Here are some points, each followed by its number:
[ 0.8 -0.9  0.2  1.2 -0.8  0.5 -1.   0.3  0.3 -0.7  0.6  1.1  1.   1.4
  0.8 -0.2] 0
[-1.5  0.8 -1.  -2.6  1.1 -1.   1.8 -0.5 -1.5  0.4 -1.8 -1.8 -1.9 -1.2
 -1.1 -0.5] 1
[-0.5  0.6 -0.4 -0.8  1.2 -0.8  1.4 -0.1 -0.5  0.7 -0.7 -0.9 -1.2 -0.7
 -0.3  0.3] 2
[-1.3  0.5 -1.4 -2.8  1.2 -1.3  1.8 -0.8 -2.   0.  -2.1 -3.  -2.4 -1.7
 -1.4  0.1] 3
[ 0.   0.5  0.7  0.7  0.3 -0.3  0.6  0.3  1.2  0.6  0.4  0.2  0.3 -0.3
  0.   0. ] 4
[ 0.5 -1.6  0.4  1.3 -1.8  0.8 -1.9 -0.1  0.4 -2.   1.1  1.3  0.6  1.1
  1.  -0.4] 5
[-0.7  0.5 -1.3 -1.8  2.2 -1.6  1.4 -0.1 -1.5  1.3 -2.  -3.2 -1.  -3.6
 -2.   0.1] 6
[ 0.5 -1.1  0.6  0.9 -1.8  0.8 -0.3 -0.2  0.3 -0.9  0.5  1.5  0.3  0.4
  1.1 -0.1] 7
[ 0.4  0.5 -0.1  0.5  1.4 -0.9  0.1  0.8  1.   0.5  0.5 -0.6  0.1  0.4
 -0.1  0.9] 8
[-0.1  0.6  0.6 -0.6 -0.7  1.7  0.5  0.1 -0.7  0.4 -0.1  1.3  0.4  0.8
  0.1 -1.2] 9
Which two points above are nearest to each new point by angle? Their numbers follow each, nearest first.
[-0.9 -0.4  0.1 -1.1 -1.9  1.5  1.2 -1.2 -1.5  0.4 -1.   1.5 -0.2 -0.7
  0.5 -1.3] 9 7
[ 0.4  0.4 -0.2  0.4  0.9 -0.9 -0.5  0.3  1.1 -0.3  0.8 -0.5  0.4  0.9
  0.7  1. ] 8 4
[-0.1 -0.5  0.8 -0.5 -1.8  2.1  0.3 -0.5 -1.1 -0.5  0.   2.1  0.   1.2
  0.6 -1.6] 9 7
[-0.4  0.6  0.1 -1.5 -0.5  2.1  0.4  0.  -1.5 -0.2  0.1  0.8  0.2  1.6
 -0.3 -1.3] 9 7
[ 0.7  0.3 -0.2  0.6  1.6 -1.  -0.1  0.7  0.7  0.   0.6 -1.1  0.3  1.1
 -0.4  1.2] 8 4
[-0.1  0.4  1.   1.1 -0.7 -0.6 -0.1  0.3  1.6  1.   0.5  0.9  0.1 -0.9
  0.4  0.2] 4 7
[ 0.8  0.6 -0.6  0.1  2.1 -1.1 -0.3  0.7  0.   0.6  0.1 -1.4  0.2  1.3
 -0.6  1.1] 8 2
[-0.3  0.4 -0.5 -0.6  1.4 -0.9  1.2  0.1 -0.3  0.2 -0.3 -1.  -1.  -0.2
 -0.2  0.9] 2 3
[ 0.7  0.2  0.   1.1  1.4 -1.  -1.   0.6  1.1  1.3  0.3 -0.6  0.9  0.3
 -0.3  0.9] 8 4
[ 0.8  0.3 -0.6 -0.5  1.2  0.8  0.   0.5 -0.8 -0.5  0.2 -1.   0.9  1.9
 -0.2  0.5] 8 0
[ 0.7  0.3  0.8  1.3  0.  -0.4 -0.7  0.4  1.5  0.5  0.6  0.4  0.4  0.2
  0.2  0.5] 4 8
[ 0.3  0.1  0.  -0.6  0.2  1.6  1.  -0.9 -1.4  0.7 -1.   0.2  0.  -0.6
  0.4  0.4] 9 1
[ 0.1  0.7 -0.2  0.1  1.3 -0.2  0.5 -0.1  0.3 -0.2  0.3 -0.8 -0.3  0.4
  0.1  1.3] 8 2
[ 0.6  0.2  0.7  1.1  0.4 -0.6 -0.3  0.5  1.3  1.2  0.4  0.1  0.9 -0.9
  0.   1. ] 4 8
[ 0.3  0.4  0.1  0.7  0.7 -0.3 -0.1 -0.1  0.7 -0.5  1.1 -0.3  0.5  1.3
  0.2  1. ] 8 0
[ 1.  -0.7 -0.3  1.  -0.1  0.4 -1.3  0.3  0.2 -0.8  0.6  0.6  0.8  2.1
  0.7  0.2] 0 5
[ 0.   0.6  0.6  0.2  0.6 -1.   0.8  0.6  0.8  1.4  0.1 -0.1 -0.2 -1.6
 -0.1  0.7] 4 8
[ 0.3  0.4 -0.5  0.3  1.6 -0.7 -0.7  0.2  0.5 -0.5  0.9 -0.7  0.5  1.
  0.2  1.4] 8 0
